In the rows, zero is written as 128.
Each path below is one point turned by a fixed rotation once a step. After each direction that follows a path, write how fast that rotation turns it, in degrees per step (0 if it stays still).
Each turn is a multiple of 5 degrees from 10 to 175, or 0.
Each row of a path follows its step; steps can be skipped.
Path 1:
step 0: [131 135 123 132 126 120 130 132 125 130 132 142 127 138 136 127 119 112
 129 130 123 134 128 134 130 121 137 126 123 120 125 132 125 129 128 135]
step 1: [118 132 121 125 128 125 132 129 124 139 128 130 123 128 129 128 121 120
 132 132 128 138 132 123 125 141 131 124 127 140 139 123 114 126 134 126]
step 2: [124 130 132 119 117 119 132 119 126 129 138 131 125 122 127 130 129 121
 135 138 131 135 127 135 139 133 131 133 123 123 133 135 125 120 119 134]
step 3: [121 135 123 132 133 121 121 120 127 123 134 137 124 136 140 121 120 125
 132 130 127 129 124 124 126 131 135 123 120 127 130 142 121 124 126 120]
step 4: [131 134 127 134 124 123 131 127 130 130 128 137 133 132 132 127 127 112
 135 129 132 143 128 138 128 132 132 120 129 125 135 120 123 121 138 134]
step 5: [117 129 134 124 114 120 131 134 129 136 131 132 120 127 135 132 119 123
 125 134 129 133 133 126 128 129 132 131 120 137 133 132 112 124 122 129]
step 6: [122 137 116 130 128 117 127 116 120 128 142 123 132 128 122 126 117 124
 135 134 131 132 127 132 134 134 135 132 127 125 133 133 127 121 126 127]
step 7: [131 132 132 119 133 125 132 130 126 121 130 141 129 134 139 119 124 117
 132 131 125 139 118 127 128 131 134 126 117 125 134 134 121 128 128 130]
step 8: [123 130 123 131 118 114 128 126 138 129 124 136 120 133 130 131 122 121
 135 130 129 132 132 133 134 139 132 117 130 136 134 125 121 120 132 126]
step 9: [122 137 130 129 120 122 133 123 133 140 140 124 124 122 135 126 125 121
 129 139 133 137 125 133 122 121 134 132 118 126 130 131 123 121 122 131]
Speeds:
[126 129 129 129 126 126 127 132 127 125 125 132 124 130 130 130 128 128
 126 126 126 126 131 129 132 128 130 131 128 129 127 133 129 132 126 129]	145
[124 127 129 127 127 130 129 125 126 122 126 128 133 131 132 128 127 130
 130 128 126 127 126 127 129 127 131 127 130 123 130 127 129 127 126 127]	95
[131 129 130 127 131 127 129 124 134 124 128 130 127 129 129 126 131 129
 131 127 130 128 127 128 131 130 124 125 127 129 128 131 128 127 127 125]	80
Path 2:
step 0: [119 131 128 125 124 144 132 110 135 123 135 128 131 124 126 129 125 124
 117 129 129 126 132 138 128 136 120 113 125 116 131 123 126 138 126 116]
step 1: [120 139 125 124 124 143 114 121 130 130 130 131 127 120 127 129 124 139
 134 121 137 124 127 134 122 123 132 126 131 128 122 130 122 145 119 143]
step 2: [118 123 132 134 137 132 135 137 144 123 135 120 130 122 137 126 124 135
 128 126 130 130 133 124 123 126 130 128 144 133 110 125 129 139 121 124]
step 3: [123 138 127 132 128 130 119 134 127 112 119 126 125 142 143 131 115 124
 121 124 131 127 130 134 128 123 136 122 121 125 115 125 127 130 128 114]
step 4: [132 137 128 125 121 124 127 127 119 120 136 134 131 122 133 144 128 126
 130 126 141 138 116 126 126 138 126 119 136 124 119 128 115 135 133 119]
step 5: [125 131 123 118 135 133 133 135 122 136 136 122 132 126 143 128 125 131
 135 133 134 120 120 131 111 140 120 127 113 131 123 130 121 135 122 127]
step 6: [124 126 129 140 128 136 126 136 129 135 134 133 127 125 124 132 123 139
 129 135 122 128 133 131 114 123 121 113 122 123 128 111 127 136 127 112]
step 7: [117 131 127 129 125 127 124 132 122 128 117 127 119 135 122 130 120 135
 140 119 139 121 130 143 119 134 130 118 143 122 132 128 133 140 127 124]
step 8: [128 123 122 125 128 133 137 125 141 128 125 118 137 126 129 120 125 123
 121 120 132 139 130 140 120 141 131 115 135 124 120 128 121 140 135 128]
step 9: [120 136 122 121 119 138 120 120 131 120 127 124 125 135 134 137 128 127
 114 131 124 125 132 131 116 127 128 132 123 136 121 119 122 147 128 133]
Speeds:
[127 126 128 128 131 129 131 129 129 130 131 126 128 130 128 129 128 125
 128 131 123 129 130 132 130 131 129 128 124 130 122 128 132 128 128 128]	120
